Each path below is one point turned by a fixed rotation once a step. After each direction that follows a path, write how fast that rotation turns it, in deg/step (0 if it stays still).
Each turn is a multiple of 5 degrees from 10 to 175, or 0.
Each row of a path follows its step; steps can be skipped.

step 0: [ -1  10  19  -2  17   0 -12  11 -10   1   1  11 -14   5   4  -5  -6 -13
   7  11   2 -14  -2  16  -6  -7   7   9  11  -4   9  -8   5 -13   3   0
  -6  -3   0  -5  -1  -5  -3  -6  18   6]
step 1: [  8  -4  -1   1   6 -16   7   4   4  -2  10   4 -15  -2  -1  16 -19  10
  -5   1  -6  -3  -2   2  -5  12  -9  -9   0   3  -3  -6   1  13  15   1
  -5 -25   2  -6  21  -3   5  -4  -1   4]
step 2: [ -6  -1  -2   9   5   2   9  -2  -7   5  -6 -14 -15  -2   5   1   9  15
   3  -4   4  -2   1  16   2   0  13   0  -2 -14   1  -6  -3 -19  25   5
   0  -2  11   7  -3 -12  -6   5  12  13]
step 3: [-13   3   4   0 -12   7  20  -1  22  -9   3   2 -13   0  -6   2   0   2
   1   2   2  -4  11   3  -3 -14 -10  -3  -2  12  18   6  13   4   7  -3
 -11 -10  10  -3   7   5   7  -5  -7  15]
step 4: [ 12  -1   3 -17   5   3  15   1 -11   8  -2  -9   2  -1   3  -9   0  21
   8  -6 -14  -4   3  -6  10 -10 -10   7  10   3  19  -9  -5   1   9  -9
   2   1  -3   6 -12  -6 -11  -8  11   4]
step 5: [ -2  11   2  -5  -3   5  13   1  13  10 -15   1   6   9  10  -7  -9   1
   2  -8  -7  -5 -17  21  -3 -11  -2  -7  -1   8 -15  11   0   3  -2 -19
  -2 -12  -5   5   9   5   1  -4  -8  11]
step 6: [ -3   2  12 -11   8 -19   3   4  -2   9   3   3   5  -9   5 -10   0  13
  10   7  13  -7   7 -10  -8  -4  -8  -8  15   6  -9  -4   1 -20  10 -10
   7  14   3  11   2  10  10  -8   7   3]
step 7: [  7  11 -18  -4  -4   1  -3 -13   9   1  -3  -2 -14   5  -6  13 -10   0
   5   6   1   2 -16 -12  -3  -7   5 -17  15  -3  -4   7   3   4   4  -1
  16  -4  -8  10   3   5  -6  -4  -9  20]
step 8: [  5   5  -3   5  -2  -3  -7 -10   0   7   4  -7  -7  -9  -5  -8  -1  13
   1   2  15 -24   0   4 -17  -7   1  -6  -3   1  16   8  -8 -13  -9 -10
  -1   1  -6   9  -9   1   2  19  15  -5]
step 9: [ -6  14  -5  -1   3   2   0 -12  11   0   3   7  -8  -1 -10  -8   4   1
  -6 -19  -6 -14  11  -3   4   4  -6  -4  16   5   0 -12  -6   5 -19  11
  15 -12  -5  -2  13   0   5  -1  -7  15]
Speeds:
[-5  1 -5  3 -2  2 -1 -1  1  1  2 -3 -2  3  1  0  2  3 -3 -1  4 -1  4 -3
  4 -4  3  2  0  4  5  4  0  3  1  1  2 -1 -4 -2 -3 -3  4  0  2 -1]
70

step 0: [  8   9   4  18   4 -16  19  -3  15  -4  -3  11   8  14   2   7  12  -3
  -4  22   2   6   4  -2  -4  -2  11  -4   4   3  -2   3   9   4  10   9
   6   0  -4  17  -6  -1  -5  -1  -5   0]
step 1: [  5  -1   2   9   7   5  11  13 -20   6   2  -1  14  26  -5   5  -6  -5
 -12 -10  -5  -3  -7   6 -13   5   7 -10   1   5  -6  -2  -6  16   8   0
   7   4   9  10   2  10   2   7  -5  10]
step 2: [-18  -1  -3   3  -1 -13   8   6   2  -3   4  -8  22   1   9  10   3   6
  -5  12   0 -15  -2  -1 -16  13  16  -8  -5 -13   1  -9   0  -2   5  20
   1  -9  -1  -1   1  -7  -2   4  -8   2]
step 3: [ -4  -7   1  -4  -9 -12  -4  13  -6   0  -2   7   4   3   3   5   5   5
  -4  -4  -8  -5 -22  14  -9  -4   4 -10  13 -10 -17  -2 -12  22  -4  -3
  -9 -11   1  11 -14   0   1  -8   0  -1]
step 4: [ -5 -10   0  -9  -3  -5  25  -5  -7  -2  -7  -6  17  -7  -2  14  -1   2
  -7  15   5  -3  -7   9   3 -20   3   4  11 -13  10   3   2  -2   9  11
  -6  -4   4  10  -1   6  11  -4  -6  -9]
step 5: [  6   7  10  -1  10  -7  20   6  11  -2   6   6  -3   7  10  16  18  -7
  -1   2   0  13  -4  11   2  -3   9   0   2  -5  -2  10  -9  10   6  -6
   2  -1  -6  21 -16   6  -5   3  -9   8]
step 6: [  8  -5  -1   3   5  -5  26  -5 -19  -5  -2   6   9  17 -10   2   3  -1
  -3  -3  19  -8   1   0 -13  -4   7   2  -3  -2   2 -13  -1  10   9   8
  11   7   4  11   7  -1   2  -6  -4  13]
step 7: [ -5   8   5   0  -4  -7   4  14   9  -1   5  -8  20   3   2   9   9   6
 -15  -5   5  10   0   8 -14   8  21  -7  -7   3  -9 -15  -6   3   7   2
  -5  -7  -6   3   1  -7   5  18  -8  10]
step 8: [ -6  -6  -8   0 -18 -18   9   7  -8   1  -5 -15  -1   5   9  -3   9  11
  -4 -10  -8  -9 -11   5 -12  -5   5   1  11  -4  -2 -11  -2  24  -4  12
   5  -1   8   6  -2  -5   1 -14  -8  -1]
step 9: [ -7  -7   6  -2  -9 -11   8   1  -7   2   1  -8  28  -8   4   8   1  -2
 -13   8   8   3  -8  15   3 -15   8   1  15   4  -7   3  10  -7 -11  -3
  -6  -8  -7  16 -11  -1  -2   4  -3  -4]
Speeds:
[ 1  0  1 -1  1 -4 -1 -2  1  1 -4 -3 -5  2 -2  0  4  3 -5  3 -6  1  3  4
 -1  0 -2  4  4  0 -2 -5  3 -3  0 -2 -3 -2  4  1 -1  4  3  0  1 -3]
80
[ 2 -1  0 -1  0  1  1 -1  2  0 -1  3 -3 -3  4  0 -6  0 -5 -2  4  6 -2 -1
  1 -1  0  1  5 -1  2  3  2  0 -3  3 -1  0 -2  2 -3  3 -1 -3 -4 -7]
70
[-2  1  1  1 -1  4  5  0 -6  1 -2  2 -4 -2 -1  0 -4 -1  1  1 -1 -3 -1  2
 -1 -1  0 -1 -3  6 -5 -4  4  3  0 -3 -3  1 -3  3 -1 -2 -1 -5  2 -2]
140
[ 1 -2 -1  0  4  5  5  0  4 -2 -4  4 -1  1 -4  0  4 -1  5  2  2  0  2  2
  2 -2 -1  6  2 -1  1  6  2  3  0 -2 -2  1 -2  3  3  1 -1  4  0  0]
65
[-2  0  0  1 -2  1  1  0  4  6  2  2  0 -2 -1 -3 -2  1 -4 -2  1 -3 -2  6
  1  4 -2  3  1 -4 -5 -2  4  3  2  3  6  0 -1 -4  2 -1 -2  4  0  0]
65
[-5 -4 -5 -1  1 -1 -3 -3 -2 -1  1 -1 -2 -1  2  4 -2 -3 -1  4  2 -6 -2  6
  2  1 -2 -2  1 -2  1  4 -2  2 -3 -2 -5 -2  2 -2 -3  1 -2  3  1 -1]
55
